Small tables with named rows and columns. After each table, cells are looked up by row and column.

Rosuzir.csv
,Gesa,Num
Rizopi,60,69
Dugam,105,117
Noz,134,245

What is the Num of Rizopi in Rosuzir?
69
What is the Gesa of Rizopi in Rosuzir?
60
What is the Gesa of Dugam in Rosuzir?
105
What is the Gesa of Noz in Rosuzir?
134
What is the Num of Noz in Rosuzir?
245
What is the Num of Dugam in Rosuzir?
117
Row with the largest Gesa: Noz

Fula =
         Kaz  Zukapo  Sopav
Bogumed   72      66     41
Babo      97      76     89
Ran       41      49     43
Bimutes   65      60     86
Mer      220     102     62

What is the Sopav of Mer in Fula?
62
What is the Sopav of Bimutes in Fula?
86
What is the Zukapo of Ran in Fula?
49
What is the Kaz of Ran in Fula?
41
What is the Kaz of Bogumed in Fula?
72
What is the Zukapo of Mer in Fula?
102
What is the Zukapo of Babo in Fula?
76
What is the Kaz of Bimutes in Fula?
65
What is the Sopav of Bogumed in Fula?
41
What is the Kaz of Babo in Fula?
97
What is the Sopav of Ran in Fula?
43
What is the Kaz of Mer in Fula?
220
What is the Zukapo of Bimutes in Fula?
60
What is the Zukapo of Bogumed in Fula?
66
What is the Sopav of Babo in Fula?
89
Row with the largest Kaz: Mer

Gud:
,Bukor,Reboge,Godilu,Dumafol,Luba,Zup,Madedi,Mer,Kepur
Ledu,0.898,0.797,0.566,0.553,0.489,0.433,0.437,0.625,0.684
Zomed,0.700,0.650,0.949,0.859,0.732,0.692,0.697,0.342,0.476
Runiri,0.157,0.249,0.698,0.658,0.669,0.731,0.728,0.301,0.285
Lekap,0.848,0.760,0.249,0.300,0.475,0.509,0.510,0.544,0.702

What is the Mer of Runiri in Gud? 0.301
What is the Luba of Zomed in Gud? 0.732
What is the Dumafol of Zomed in Gud? 0.859
What is the Kepur of Ledu in Gud? 0.684
What is the Bukor of Zomed in Gud? 0.700
What is the Godilu of Ledu in Gud? 0.566
What is the Godilu of Runiri in Gud? 0.698
What is the Mer of Zomed in Gud? 0.342
What is the Zup of Lekap in Gud? 0.509
What is the Zup of Runiri in Gud? 0.731
What is the Luba of Lekap in Gud? 0.475
What is the Madedi of Lekap in Gud? 0.510
What is the Kepur of Runiri in Gud? 0.285
What is the Mer of Ledu in Gud? 0.625
What is the Mer of Lekap in Gud? 0.544
What is the Reboge of Lekap in Gud? 0.760
What is the Madedi of Runiri in Gud? 0.728
What is the Zup of Zomed in Gud? 0.692
What is the Reboge of Zomed in Gud? 0.650
What is the Bukor of Lekap in Gud? 0.848

Bevud
cols = Mek, Daviro, Dezos, Sas, Salip, Fibob, Mafika, Kot, Tupefi
Loku: [206, 133, 127, 129, 149, 112, 152, 133, 141]
Guva: [110, 112, 138, 140, 102, 133, 153, 135, 136]
Seted: [63, 122, 113, 110, 124, 118, 120, 129, 133]

Mek of Loku: 206
Tupefi of Seted: 133
Daviro of Guva: 112
Daviro of Loku: 133
Fibob of Guva: 133
Kot of Loku: 133
Dezos of Seted: 113
Daviro of Seted: 122
Tupefi of Loku: 141
Mafika of Guva: 153
Mek of Seted: 63
Salip of Guva: 102
Sas of Loku: 129
Dezos of Loku: 127
Dezos of Guva: 138
Mafika of Loku: 152
Kot of Guva: 135
Kot of Seted: 129
Fibob of Loku: 112

Table Bote
,Nozameb,Ton,Fon,Zov,Lefidu,Kugip,Bafilu,Dur
Tupanak,0.7,0.5,0.3,0.6,0.5,0.4,0.3,0.4
Viz,0.8,0.5,0.3,0.6,0.4,0.4,0.4,0.5
Lofu,0.6,0.4,0.4,0.5,0.4,0.4,0.6,0.6
Gusi,0.2,0.4,0.6,0.3,0.5,0.5,0.6,0.5
Foso,0.2,0.4,0.6,0.3,0.5,0.5,0.6,0.5

Kugip of Viz is 0.4
Ton of Foso is 0.4
Lefidu of Foso is 0.5
Nozameb of Tupanak is 0.7
Zov of Viz is 0.6
Bafilu of Gusi is 0.6

Lif
|  | Kopafen | Nurodob | Zum | Tebubo |
|---|---|---|---|---|
| Fomik | 216 | 87 | 111 | 39 |
| Revu | 209 | 126 | 180 | 155 |
| Dil | 215 | 133 | 168 | 161 |
| Tireken | 213 | 89 | 159 | 92 |
| Sos | 206 | 86 | 138 | 47 |

What is the Kopafen of Sos in Lif?
206
What is the Tebubo of Sos in Lif?
47
What is the Tebubo of Revu in Lif?
155
What is the Tebubo of Dil in Lif?
161
What is the Tebubo of Fomik in Lif?
39
What is the Zum of Fomik in Lif?
111
What is the Nurodob of Tireken in Lif?
89
What is the Kopafen of Dil in Lif?
215
What is the Kopafen of Revu in Lif?
209
What is the Nurodob of Sos in Lif?
86
What is the Zum of Revu in Lif?
180
What is the Zum of Sos in Lif?
138
What is the Zum of Tireken in Lif?
159
What is the Zum of Dil in Lif?
168

